Rotation paths and how fast each direction turns (degrees a step):
Each turn is a multiple of 5 degrees from 10 to 175, or 0.
Each row of a path follows its step; steps can be skipped.
path 1
step 0: [-19.7  18.0  -1.1 -31.3  -0.4   9.5   9.3  -4.4  23.0   7.6  -1.3 -14.8
  17.0   7.9  -2.7 -14.1  -2.1 -11.0  10.3  -9.3  12.8  -7.6   6.2   9.0
   6.5   0.7  14.3  -1.6 -19.6  20.1   0.5  16.7  -7.1  -6.5   4.3   7.3
   4.0  -7.0   0.8  -9.1 -13.4   6.3  -2.8 -18.5 -17.8   2.5   1.4  12.7
  -1.2 -13.6   6.7 -12.8  -0.5  27.5   6.4 -14.9  10.7  15.8  14.2  16.4
  10.8   6.5  -5.6  -0.2  -2.9  -1.5  11.5  -4.1  11.3  -9.0   4.6   3.2
   6.4]
step 6: [-11.5  21.6  -2.1   4.6  10.2 -18.2  -0.3 -10.6  -4.4  -8.1  -0.8  -4.5
  -8.9  -7.1  -5.5 -29.5  -2.1  -4.2   9.3 -17.2   1.1 -13.1  10.2  -2.6
 -30.2  -7.0  -1.4   0.3  -4.7   0.3   2.7 -11.1   3.3   4.5  15.1   1.2
  12.1 -20.3   0.9  11.2  -1.3  -9.6   2.1   2.1   5.3  -4.7  -2.5  20.6
  -9.7  -9.9 -14.7   1.5   2.7   2.9  -6.2  -7.5   6.3  10.5  28.8  -4.5
  33.4 -10.6  -2.4  -3.3 -10.1   9.5   1.7   0.6   3.7  -7.4  12.8 -15.8
  22.8]
step 8: [  5.6  11.9   0.3 -21.0   1.3  11.7  -3.5  19.1  -6.1 -16.2  -6.1 -11.8
   4.7  26.6  -0.6  -6.2   6.1   4.6  -6.7  -7.5   5.2  10.6 -19.5  -1.9
 -11.6   0.7   2.5  12.2  -9.3  -6.6   4.3   9.2   9.5  -2.1 -10.6   9.9
   5.1   2.9 -18.6 -12.4  -9.9 -10.0   4.8   7.1   6.0  24.0  19.9   1.2
 -17.7  -8.4   6.0 -23.7 -15.2  -8.3 -10.3  11.1   3.0  -6.7  -1.9 -12.0
   0.9  12.9 -16.4 -17.7   5.2  23.8  12.4  -8.9 -15.6 -15.6  -2.7  -9.3
  -1.5]
step 15: [  6.2   8.0 -10.0  14.0  28.9  -4.6  13.5  -6.3   1.7 -18.7 -16.2 -12.8
   4.3   1.3   4.5 -23.9  -5.7  14.3   4.0   5.6   5.6   4.8 -10.5  -5.2
  -5.0 -14.0  12.9   5.1  -1.2 -20.7  13.9   2.3  -1.7   4.4  -3.9  -7.3
   6.3   8.2  20.4  -1.2   5.1   3.9   2.7  -5.2   2.2 -10.7  -7.6  -1.3
   1.4  22.1 -24.4  11.2 -12.8 -11.0   3.1  17.5   1.8 -15.8 -12.9 -12.1
  16.4 -14.0  -7.7 -22.9  -0.3  -5.2  18.9  11.4  -1.0  -7.1   8.7  15.3
   2.7]
step 16: [-13.6 -20.5 -10.3  -6.9  13.7   3.5  -5.2   1.8   6.5 -13.8 -28.6 -18.5
   7.9   3.1   0.1   4.5  -9.5 -13.5 -15.9  -5.9  -7.0 -12.9 -14.4  18.3
 -15.4   0.3  -6.3  -4.8  -0.4 -18.3 -25.9  -0.8 -22.8  -3.6  -9.6  -6.3
   0.2   8.3  10.3  -9.0  10.7  16.4  -7.8  13.0  -9.4  -7.5  -9.4  19.2
 -14.8   7.4   9.9  -0.9   8.0  21.9  -0.8  15.2  17.6  -7.7  -3.1   1.4
   7.1  -3.5  -7.7  -0.1  12.2  10.6   5.8  -6.5 -10.6   2.1  11.7  -5.2
  -1.9]
step 20: [-26.4   2.4  -0.2   2.9   1.9   3.1   6.1  11.0   3.7 -14.1 -12.3  -7.1
   2.9  13.7   5.3 -11.2  29.5  -1.5   9.0   2.9  10.5 -17.0  16.1 -22.5
   6.4  -6.7 -11.4  -6.1   4.3  -1.2   7.9  11.7   9.7   3.0  30.0   3.7
   1.7  15.3   5.8  -7.9   0.1   2.5   6.4  -2.6 -12.8   9.3  -1.6  -4.5
  -6.8   1.1   6.3  17.6  -8.0 -12.9  11.9   5.5  -6.5 -10.9  -2.7 -11.1
  15.8  11.8   7.6   3.2  -6.6   9.9  17.5  18.3  24.6   1.3 -20.5  -4.3
  11.1]
step 26: [ -8.8   5.3  -0.3 -11.3  19.6  -4.2  -1.9  10.2   0.6 -16.9 -16.9   0.2
  -7.9   5.0  -9.3   0.3  13.5  -5.8   6.3  13.1 -11.7  12.5  -3.0   0.1
  12.9  -7.1  -4.0   2.8  24.1   7.9  -8.1 -17.6 -14.4 -14.8  18.5  -6.3
  13.9  15.6   0.2  -3.3 -10.5 -15.8   3.7 -23.0   8.7  23.2  -5.4  17.7
   0.4  -5.7 -10.7  -5.6 -20.2  -9.3  29.6 -11.7   8.5   1.0   0.2   2.9
   3.6  15.8  -5.4  -4.5   0.2  -6.3  17.4   2.9  -7.1   3.4   8.3   2.7
  17.0]
step 27: [ -1.8   6.5 -11.1  -9.1   0.3   1.3  16.2  12.2  11.1 -22.9 -22.8 -13.0
  17.4   6.0  12.7   9.8  -2.4   0.3  -8.2  -4.5   5.2  11.9  12.0   1.2
 -14.8   6.0  19.1  -8.1 -16.9   1.4  -8.0   2.6   3.4   8.7  -6.4  -4.2
 -20.3  10.9 -11.8   5.4  -6.1  -9.1  18.5   0.0  -2.0   6.9  -2.9   3.9
   5.8   5.8  -0.2   6.8 -12.8  14.6  12.5  -7.5   8.5  24.2  -6.5  -3.8
 -12.8  20.4   7.3  21.5  10.9   4.1   2.2  18.2 -10.3  -7.4  14.8  17.7
  20.4]
step 28: [  7.0   1.1  12.7  14.4   6.1   1.6  -3.9  23.7   1.2 -16.5  -5.0   2.0
  23.6  -4.9   0.9  -4.2  10.3   1.9   0.0  -7.5   8.0   0.0   9.3  -2.1
  -5.7  20.8   3.8   8.5  -4.3 -24.9   4.1 -13.2 -16.5  19.8   4.4   8.7
   2.6 -10.4  13.6  10.7  -1.4   3.3  11.6   2.5  -1.3  -7.4   0.3   1.6
  -3.2   2.4  -9.0 -17.0 -36.9  11.7 -10.9  10.7 -27.1   0.7  -1.8 -15.7
  16.8   2.4 -13.7   0.3  14.2  -3.2  -3.2   7.6  14.1   6.6  11.8  11.4
   4.4]
Directions:
[ 5.2 -0.9  1.5  3.0  1.1  0.2  2.5 -1.4 -0.5 -2.0 -0.4  2.3 -1.4  0.6
  3.0 -2.9 -0.9 -1.0 -1.2 -0.1  1.0 -5.2  1.1  3.7 -1.7  2.8 -3.1 -0.6
  2.9  0.5  3.7  1.1 -3.4 -5.1  2.3  1.2 -1.2  2.8 -0.6  5.7  2.8 -3.4
  0.7  1.8 -4.6 -4.9 -2.8  0.9 -3.3 -3.1  3.6 -3.8 -0.9  0.1 -0.9  0.5
 -3.6  1.2  4.5  1.5 -3.0  3.9  7.5 -1.2 -1.8  3.4 -1.6  2.2  3.1 -5.5
  1.6  3.1  0.2]  100
[ 0.6  3.0  0.2 -3.0 -1.3  1.5 -2.9  0.9  1.9  3.8  1.4 -1.8  5.8  1.1
  3.8  0.0 -1.1  0.9  0.8  5.1  2.3  2.7  2.1 -4.4 -1.8 -5.9  0.2 -4.5
 -0.5  0.4 -5.2  4.9  0.1  0.5  3.7  0.6 -1.5 -1.4  2.9 -2.1  4.5 -0.7
 -2.6  1.8 -0.2 -4.3  0.3  0.5 -2.4  0.5  2.8  6.1 -0.5  1.1  3.2  1.3
  4.9  1.9  4.8 -0.8  0.0 -2.0  5.1 -0.1  1.3  0.6  0.7  2.2 -1.3 -4.3
 -4.6  3.0  3.7]  160
[-0.4 -1.5 -3.6 -5.0  3.0 -3.0  4.0 -3.1 -0.7 -0.7 -1.5 -0.5  2.9 -0.8
 -2.4  0.0 -0.8 -2.7 -4.6  5.4  1.6  1.0  4.0 -8.1  3.6  0.3  2.6  3.0
  3.3 -1.6 -0.4  3.9  0.4 -1.8 -2.5  3.7  4.2 -0.3 -4.5 -0.8 -1.1 -8.5
  1.0 -0.1 -0.8 -0.5 -1.3 -0.9  0.7  1.0 -0.6 -1.1  2.0  1.4 -2.7 -3.1
 -2.7 -0.1  4.1  1.2  4.3  1.9 -2.0  1.3 -1.1  2.7 -1.6  3.6  1.3  4.4
 -0.4 -0.2  2.8]  55
[-4.3  3.3  0.7  3.1 -1.8  2.1  1.6  0.2 -2.3 -2.6 -0.7  0.1 -1.4 -3.1
 -0.8 -3.0  1.1 -0.3 -3.1  6.2  0.5  0.5 -1.5 -1.9 -4.1  1.3 -2.8  3.5
  1.6  2.5  0.0  0.8 -3.7 -2.6 -5.3  6.4 -4.0  8.1  1.3  3.2  0.7 -0.7
 -1.5  1.7  0.8 -1.3  0.3 -1.4 -1.6  2.4 -3.2  5.1  2.3  4.6  4.4  1.5
  1.8 -1.2 -2.7 -4.3  0.1  0.8 -3.0  0.0  1.1 -1.2  0.8 -3.3  4.1 -2.6
 -1.8 -4.4 -1.4]  10
[-2.0  3.4 -0.2 -1.0  1.4 -1.9  0.4  3.4  0.3  4.2 -1.4  0.2 -2.3  0.9
 -0.1  2.4 -0.8  2.5 -1.0  4.5 -0.9  9.2 -3.2  0.6  4.4  6.9  3.5 -1.4
 -3.7  0.7  0.9  2.0 -2.7 -1.6 -0.3  0.4 -0.4 -1.7 -2.6  2.8 -0.1  0.3
 -0.8 -1.4  2.2  3.2  1.3  0.5 -3.8 -6.1  1.2 -3.2  2.1  4.1  3.0 -1.6
  0.6  5.6 -3.2  1.3 -2.8  5.1 -0.7 -3.1 -3.4 -2.0 -2.7  2.2 -2.3 -3.7
 -1.0  2.5 -0.2]  80
[-5.7  2.1  3.7  3.2 -0.8 -2.7  4.1  5.2 -1.2  3.7 -1.3  1.5 -2.5  0.3
 -3.0  2.5  1.5  0.1  1.0  0.8  2.0 -2.8  2.8  0.8  0.4  2.3 -0.7 -2.6
  1.9 -6.4  3.0 -2.2  2.4  2.4  2.4  4.3 -4.1 -5.5 -1.3  2.6  3.4 -5.1
  3.8  1.0  0.4 -3.6 -0.9 -3.2 -1.2  1.3  0.1 -0.5 -2.4 -2.0  0.5 -0.7
  5.1  2.6 -4.2 -1.3  2.9 -3.2  2.1  6.8 -2.4  0.6  1.6 -0.9  0.0  2.1
 -1.4  1.8 -1.0]  45
[ 4.8 -0.4  5.8 -0.4  0.4  2.2 -5.2 -1.4 -0.6  1.3 -3.3 -0.7 -0.3  5.9
  2.2 -1.6 -1.3  3.3  0.5  0.2  1.2  3.7  0.5 -1.3  0.6 -1.6 -3.8  0.2
 -1.5 -0.3  3.0 -1.8 -0.9  0.5  1.7  4.2 -4.5  3.5 -2.5 -3.2  1.4 -0.1
 -1.1  4.5 -5.5 -2.7  2.8 -4.6  3.2 -1.6 -3.6 -3.0  2.5 -3.5 -1.1 -1.1
 -0.7  3.0  1.0  3.1  2.7  1.1 -4.8 -1.3 -1.8 -2.9  3.2  3.9  0.0  3.7
 -4.1 -0.6 -5.5]  70
[-2.1 -0.4  2.4  2.5  4.9  4.0 -2.5 -4.4 -1.0  2.0  1.0  2.9 -3.6  5.3
 -2.4  0.3 -1.5 -2.6  2.8  0.6 -2.2  0.4  1.6 -1.9  2.1  3.6  2.9  0.8
  2.4  3.3  0.3  3.6 -0.7  0.3  1.5 -2.8  0.8  0.1 -0.7  3.5 -2.1  2.1
  2.3 -1.1 -3.9 -5.3 -0.6 -0.9 -1.4  6.5 -7.8 -0.2  3.3 -0.5  2.9  2.1
  1.9 -1.7 -0.5  3.8 -3.3 -2.6 -1.1  0.4  2.0  3.6 -3.5 -2.7 -5.3 -0.1
 -2.1  2.9  4.1]  35
